X: 4 groups of rows, each row roughly a mix of its group's hidden directions; some rows fit no group:
X (104 x 10):
[[ 21 -10   2  -7  27   7  -5  25   4  -7]
 [-19   5   9  11 -15  15 -20 -12 -14 -18]
 [ 28 -21   3   6  15  12  -3  -6 -15 -12]
 [-32 -21  13 -11 -17   1  -1   4  -2   1]
 [-39  -2   2   9  -1   5  -4  19   6  -7]
 [-26 -15  -8 -16   6 -22  -7   9  -3  14]
 [ 32   1 -11  -6  19   5  -5   5 -19 -10]
 [ 20   7   4  12 -22  -3  15  -7  27   0]
 [-35   0   7  11 -15  15  -9   1  10  -7]
 [-22  -3   6  -3  15  15 -10  19 -24  -8]
 [ -2  13  -2  12  -3 -24  -8  30  -9 -12]
 [-12 -19   4  -6   2  26  -3 -29  -4   0]
 [ 27   6  -1  -1   9 -15   5  13 -28  -4]
 [-25 -14  16  13 -24   0   0 -14   6   6]
 [-25  -1  -2  12   0 -13  -9  29  -9 -13]
 [ 32   5 -15  10  22   4  -6 -11  -3  -1]
 [ 11  25 -16   3  -9 -16  -4 -21   5  16]
 [ 20  17   3 -25   4   0  11  21  -8  10]
 [-37  -7   6   5  -5  21  -3  -2  10  -3]
 [  9  -8   5   9 -27   0 -19 -24  -9  -8]
 [-20   1   2  17 -18 -21  15   9 -17   1]
 [ 10  21  -5   0  13 -19   9  30  -1   1]
 [ -7  32 -15   9  11  -7 -11  17  -8  -7]
 [ 33  14   1   0 -17 -12   2  -9  13  10]
 [ -3  -3  15  16 -27   8  18   5  15 -14]
 [-23  15  10   8 -19  -1  11  -1  25   7]
 [ 29  -5   2  -6  -8   5  -4 -32  -8   2]
 [ 33 -16  -7  -4  -8 -21   2  -8   3  11]
 [  8 -27   1  -3 -13   7  -6 -31   0   5]
 [ -3 -26  16  -6 -17   2  15 -14  16  10]
 [-22   1   9   6 -32   4 -10 -18  -2   4]
 [-26  10  -1   1  22   4   3  25  -9  -9]
 [ 27  -1   5   6 -12  -7  15 -16  23   9]
 [ -8 -31   9  -9   6 -21  -8   1 -14  12]
 [ 31  20  -9   2  14  11   8   8  -2 -13]
 [-16   6  -4 -10  11   7 -19 -20 -27   1]
 [ 33 -11  -5  -6   2 -13  -4 -15 -20  -1]
 [ 20   3  -9  -8  18 -18   5  19 -22  -2]
 [ 20   3  -9  -6  21 -17   8  20 -18  -2]
 [-10 -37  10  -8  -5  10  -7 -14  -9  -4]
 [ 12  14 -15  30  11  -3  -6 -18  10  -7]
 [  2  25   3  -8  -8 -10  19  21  15  13]
 [  4  12 -27  -6  -5 -21  -9 -16  15  10]
 [-31 -24   2   1  -6  16   0  -6  14   4]
 [  3  11 -12  -5  20   7 -20  -5 -29  -7]
 [ 27  -9  22  14   8  14  11  -7  12  -6]
 [-14  -7   8   7 -26  16  -8 -20  17   3]
 [-37   2   5  11  -8   8  -5  15  11  -6]
 [ 14 -16 -12  -8  29 -11   2  15 -15  -3]
 [ -7  16  14  28   6 -20  12  12   1  -8]
 [-34   0   1  -5 -10  -4  -1  -2  24  12]
 [-37  -5   1   3 -10  -4 -10  19  -3  -9]
 [ -3 -35  12   0 -11   7   4 -21   8   1]
 [  2  34 -13  -2 -20  11 -10  -5  -9  -7]
 [ 36  -3  -1  -3  12   7   5 -22  -3   7]
 [ 34  -3  -2  -3  22  -1   2   9 -16  -7]
 [ 34  22   3  -3   0  -3  -3 -14 -15  -4]
 [-20  10  -4  12  -7 -11  -1  33   8 -11]
 [-16  -8   5  -9  23  12 -11  14 -26  -3]
 [ 15  14   8   4  -7 -24  11  14 -25   2]
 [-19   0  16  -2   2  35   0   3  -9  11]
 [ 16  28 -10   2   9  -9  17  21  -5  -6]
 [ 15 -14  11  12 -17 -22  19  -8   7 -14]
 [ -5 -15  -1 -10  11  12 -19 -19 -27  -5]
 [  9 -18   9 -16   2  12   0 -31 -10  10]
 [  8 -19  -3  -4  31  11   5   4  23  -2]
 [ 33   3 -11  14  17   5  -4 -17  -1  -5]
 [ -6  -1   4  18 -16 -11  15  10  31   0]
 [-22  -3  -2  -9  20   9 -15  16 -23  -6]
 [ 17  14  -1 -16  27  14  14 -11 -10   4]
 [-15 -24   1  21  11  -2  22   7  13  -4]
 [ -7 -14  26  21 -14   0  15  -9  13   3]
 [-27 -13 -11 -19   9   8 -12 -14  -2  14]
 [ 18  16   0  17 -24  -9  12  -3  19  -4]
 [ 23  -3   7   3 -11  10  14  -6  31   8]
 [ 22  -8   8   4 -10  -3  23   2  26   8]
 [  8  -1   1   0  24 -12  -8  19 -26 -14]
 [-24  23   3   1 -21 -15   8   7   9  10]
 [ 22  13   5   7  14   9  -2  31  -1 -11]
 [ 31 -12  -5  -4   1 -14  -7 -13 -23  -3]
 [-31  -4  -8 -11  13   6 -16   8 -20  -3]
 [ 28   4  24  15  -6   9  18   6   4  -2]
 [-28 -12  13   5 -13   3   0 -12  23  10]
 [-33  -9   3  13  -8   2 -15  11  -9 -15]
 [ 17  -7  17  16 -18 -16  21  -7   2 -11]
 [  7  -3  15   6 -17 -21   1   1 -31   4]
 [-23 -24  -2 -15   1  21  -2  -2  17   5]
 [ 30  -4   3  -7  26 -10   7  15  -8   0]
 [ 19 -20  11  -1  -9   3  18 -16  20  10]
 [ 10  -7   1 -21  13  13 -11 -17 -28   3]
 [-14  -9   7 -26   2  10 -11 -13 -26   6]
 [ 13   9   0  -6  22  25  -9  24   6   4]
 [ 35   4  -6  -1  -2 -26   1   6  -7   3]
 [-25   6 -20 -12  12  -5 -21  -1 -16   4]
 [ -1  10  -9 -13  28  13 -19  11 -11  11]
 [-11  12  -6   2  12 -12 -13  13 -32 -11]
 [-41  11   1   3 -11  -7  -6   8   1  -1]
 [ 34   9  -7   1  19 -16  -5  13   0  -3]
 [ 17 -20  -3   5  12  26 -11 -16  -3 -13]
 [-24  -3  -3  -8  17   8 -15  16 -23  -7]
 [ -6  -6  -8 -21  23  16 -13  -7   1  22]
 [ 19  -9   0   1   9   9  -2 -38  -4   6]
 [-23  24   4  -5 -20  -7   2   2  19  12]
 [ 24   0   9  12 -18  -1  17  -2  26  -3]]
the one row of each list that fits no group (the others fit one group, some only roughly):
    q_596: [-19  18  11  16 -24 -11   3   5  15  -8]
    q_957: [ 13  -5  12   8 -18  15  16  -5  29   2]
    q_742: [35 -7 10  4  3  0 13 -3 21  4]
    q_948: [ 24  10  -2   8 -10  16 -12 -16 -19 -14]
    q_239: [ 30  -8  12  10  -7  -8  19   7  14 -12]
    q_696: [ 22  -4  16   7 -13   9  19   0  26   3]
    q_140: [32 25 -2 -7 12 -6 11  1 -2  6]
    q_359: [ 26   8  -2   3   0 -15 -12   1 -29 -13]
    q_813: [ 19  31  -7 -11  12  -8  10  15   6   1]
    q_44: [ 34  15  -2 -16  12   6   6  -4  -9  10]
    q_797: [  4   0  -3  -3  21  -4  -6   5 -36 -15]
    q_681: [-17 -23   9   2  -9   5  -2 -32   4   4]
    q_26: [-24  13  -4 -11   6   0 -15  17 -24  -7]
  q_596
    q_951: [ 20   8   3  10 -18 -15  13 -23  13  11]
    q_912: [ 13 -27  -7  -7  15  -5  -4 -10 -27  -5]
    q_161: [-23  17   6  14 -17  -3  -5  19  18  -4]
    q_678: [-19  10  16  10 -34  -4   0 -10   0   4]
    q_186: [-22  13  -4   0   8   0 -14   5 -33  -3]
    q_961: [  3  15   6   5  -7  32  -2 -12  23  -6]
    q_355: [ -4   8  -8 -25   9  -1 -20  -3 -29   5]
    q_225: [-23   1  17   7 -31  -7  -2 -11   2  10]
    q_264: [-16 -14   3  14 -19   2 -23  -9 -14 -16]
    q_188: [-11 -24  13  13  -6  16   1 -18  21  -1]
    q_658: [-27 -17  11   4 -17  -1   2 -20  13   6]
    q_280: [-24 -29   1  -1   1  17  -8 -14  -9  -5]
  q_355
    q_819: [-13 -36  12  -6 -14   6   0  12   0  -7]
    q_317: [-16  16 -10  -4  16  10 -18  22 -17  -3]
    q_803: [ 33  18  -3   2 -11  -4  15  -1  16  -4]
    q_241: [-23   3  10   6 -32 -13  -3  -8  -6   9]
    q_485: [-33  12  -7  16  -4  -9 -11  16   1 -10]
    q_533: [-23 -20  -1   1  14   7 -10   1 -25 -14]
    q_373: [-27 -12  -7 -14  17  13 -14  13  -8  -3]
    q_369: [  3  -4  18  27 -12  18  13 -12  11  -8]
    q_112: [-11  19  -9 -11  11  -1 -15  21 -24  -5]
    q_64: [ 12 -11  -7  -9  23  -7   0   2 -33  -8]
    q_799: [ 23  28  -8 -12  14  -3   3  15 -10   6]
    q_357: [ 13 -15   0  -7 -12   8   7 -26  20  17]
  q_803
    q_908: [-10 -28  15   8  -6  14  -7 -20  13   2]
    q_655: [ 22   6 -20  -8  23  17  -7   2  -5 -14]
    q_538: [  3  20  -5  12   4 -16  -7  22 -18 -19]
    q_792: [ 20   5  -3  -4  -9 -11  15   2  28  20]
    q_707: [-13  -7  -4 -16  25  11 -16   5 -22   7]
    q_437: [ -4   6  -9  -9  14   4 -21  14 -30 -11]
    q_430: [-31 -10  -2  -7  11   4 -12  12 -20 -10]
    q_537: [-10 -23   1 -13  25  -2  -7  15 -17  -8]
    q_131: [ 22 -16  -3  10  24  18   3  -2   9 -15]
    q_268: [-11  10 -13   0  12 -12 -16  22 -20 -16]
    q_692: [ -1   2 -11  -1  23   8  -6  17 -29 -13]
    q_942: [ 37  -6  -1  -6  19   6  -5  -2 -13  -6]
    q_72: [ 12  30   5   7 -11  -4   9   7  25   7]
    q_810: [-37  -6   1  -3  -3  20  -4  10  -8  -7]
    q_784: [-28 -13 -13   4  -4  19 -15 -16   6  -5]
  q_692
    q_925: [-20  -3  10   9  -7  15   5 -12  33   3]
    q_221: [ 27 -24   4   7  21  13  -1  -9   3  -8]
    q_649: [ 25 -12  -6  -8  15  -8  -3 -11 -28  -5]
    q_876: [ 36   6  11  12   4 -13  11   8  -4  -8]
    q_552: [ 25  -2 -14  -5  29   1   5  13 -10 -10]
    q_811: [-41 -14  -3  -5   7   0  -4  11   2   2]
    q_307: [ 15 -22  12   4  18  19   5  -4  21  -5]
    q_173: [-20 -23   6 -13  18  20  -6  10  -9  -3]
    q_950: [  4 -16  10   6 -14  -1  16 -23  24  10]
    q_659: [ 36   7  -3  -6  -5 -13  10  -7  12  14]
  q_811
    q_949: [  9 -10  -2 -15  24   6 -14 -17 -23   1]
    q_404: [-33 -12   6   6  -3  17 -14  -3 -10 -14]
    q_782: [-13  -9 -12 -19  27   0 -16   2 -15   9]
    q_894: [-18 -14  -8 -15  24  -4 -15   2 -21   1]
    q_814: [ 15   9  -4   0 -13   3   9 -20  27  19]
    q_798: [  7   6 -11  -4  17   2 -16  24 -22 -14]
    q_461: [  4  -8 -11  -2  12 -27  10  29   2   5]
    q_529: [ 24  13 -15  11  21   1  -9  15 -11 -12]
    q_904: [-13 -30  11   8   0  15  -3 -16  19   1]
    q_779: [-24  -9  14  -4 -22  -4  14   0  19  10]
    q_16: [  8  22  -9 -11  11   0  -4  30 -16  -4]
    q_406: [  6  -3   1   1   9   2 -14 -10 -36 -18]
    q_705: [ 38   4   6   8  -1 -15  13  -3  10   2]
    q_757: [39 19  0  2 12  2 -1  4  4  7]
    q_342: [-22 -15  -3   4  13  -2 -10  10 -27 -16]
  q_949
    q_509: [-28  -7 -12 -16  15   9 -18   6 -12   1]
    q_683: [-26 -15   4  16  -1  16   6  -9  23  -3]
    q_840: [-22   7  13   9 -26 -21   6   1  -8   9]
    q_577: [-18 -26  12   9 -22   2  -5 -18  -6   3]
    q_300: [-15 -12   3  -7  19   6  -8  23 -22 -15]
    q_260: [-14   6   8   0 -12  25   4 -18  25   9]
    q_232: [-28  15   1  -5 -27 -12  -7  -4   2  11]
    q_162: [ 26 -13  -1 -10  -4   6   2 -31   0  10]
    q_780: [-19  11   4  17 -22  -9 -10  19  14  -6]
    q_63: [ -4 -11  -2   4  10   5 -16  11 -33 -18]
    q_455: [  1 -17   5  -5  -6  19 -11 -32 -13  -4]
    q_413: [-22   0  -2   3   7  -1 -11  23 -21 -21]
    q_471: [ -9  17  -8  -3  19   3 -19  14 -27   0]
  q_63
    q_890: [  9  33 -12  -6  -4 -13   5  16 -15  -2]
    q_412: [ 24 -19   9  -1  13 -12  -1   4 -27  -1]
    q_2: [ 27 -10   8  -1  -4   3  17 -21  16  13]
    q_293: [-19  -9   8  -5   4 -20  10   9  25  19]
    q_106: [-35   2  -6  -8  -7 -20   1   9   5  13]
    q_748: [  0   3   0 -12  19  34  -8  -7  16   1]
    q_179: [ -3  26 -10  -1   7  -5  -6  32 -11  -7]
    q_963: [ 24   8   2  17 -16 -20  12   3  12 -14]
    q_697: [-16  -3   8   9   7  -7  23  11  30   7]
    q_385: [-16 -22   3 -17  23  16  -8   4 -12   4]
  q_748
    q_831: [-25   8   8  13 -27   4   6 -12  13   4]
    q_347: [-20 -12  -1 -17  21  19 -15   6 -11   6]
    q_767: [-23   6   2 -20   3   3 -13  17 -25  -2]
    q_204: [30 12 -7 19  4 -4 13 -4 21  1]
    q_351: [-36 -15   4  -5  -8  19  -1   2  -1  -5]
    q_326: [  1   9 -14 -21  14   0 -13   3 -31   2]
    q_772: [-25   2   3 -21   1   4 -14  15 -24  -3]
    q_314: [-31  -6  -9 -10   9  17 -15  16  -5  -6]
    q_132: [-17 -17   5  -2   7  16  -2 -11  32   5]
    q_42: [ -5  25  -6  -9   4  -8  -2  33 -11  -1]
    q_335: [-21  21  -7   2  -9 -20  18  18   2   5]
  q_326
    q_807: [  3  16   7   7  -1 -11   8  37  11   3]
    q_97: [  2  23 -13   4  10  -7  -6  32  -7 -10]
    q_139: [ 32  20   3  -4 -11   0   5 -17  10  10]
    q_620: [ 16   9   4  13 -24 -15  14 -20  10   5]
    q_801: [ 16  -7  17  14 -18   5  19   2  22  -9]
    q_291: [-21 -23   6   9  -9  13  -5 -20  16   0]
    q_289: [ 22  -5  24  13   8  -4  17  11 -16  -8]
    q_22: [  7   5  -3   7 -23 -18  11 -26  15   9]
    q_691: [-14  16  -2   8   9 -13  -2  34  -6 -10]
    q_54: [-22 -20  -2   3  10   5 -14   2 -24 -17]
    q_443: [ -1 -29   0  -5  -9  13  -2 -29   5   8]
    q_219: [ -8 -14   8 -10  23  27  -6  18  -7  -2]
    q_58: [ -3 -16  11  18 -10  25  -2 -22  12  -8]
  q_807
    q_673: [-29  10   2  13  -2  -4  -8  26  -3 -13]
    q_690: [ 23   6   4  16 -20 -18  16  -4  13  -8]
    q_525: [-27   7  11  22 -11   6  -3  17  10 -11]
    q_608: [ 25  29   5   1 -11   2   5 -13  14   8]
    q_205: [ 29  14   1  -6 -11   0   9 -14  19  15]
    q_141: [ -1  -2   6  -1 -14  23   2 -27  21  10]
    q_874: [-26  -2   3   3  13   9  -8   9 -25 -19]
    q_48: [-15  29  -9   8   0 -11   0  27   5  -3]
    q_916: [  0   5  -7   3  11 -24   7  35   2   1]
    q_458: [ -7   4  -6  -4  19 -10 -15  -9 -34   4]
    q_845: [-10  -4  -2 -13  28  13 -16  16 -19   1]
    q_3: [ 25  25   7   0 -14   6   2 -19  11   6]
    q_977: [  5 -12  14   6 -19 -12  18 -28   3   6]
    q_598: [ 40  13  -1  -3  -4 -12   0  -8  -7   1]
  q_525
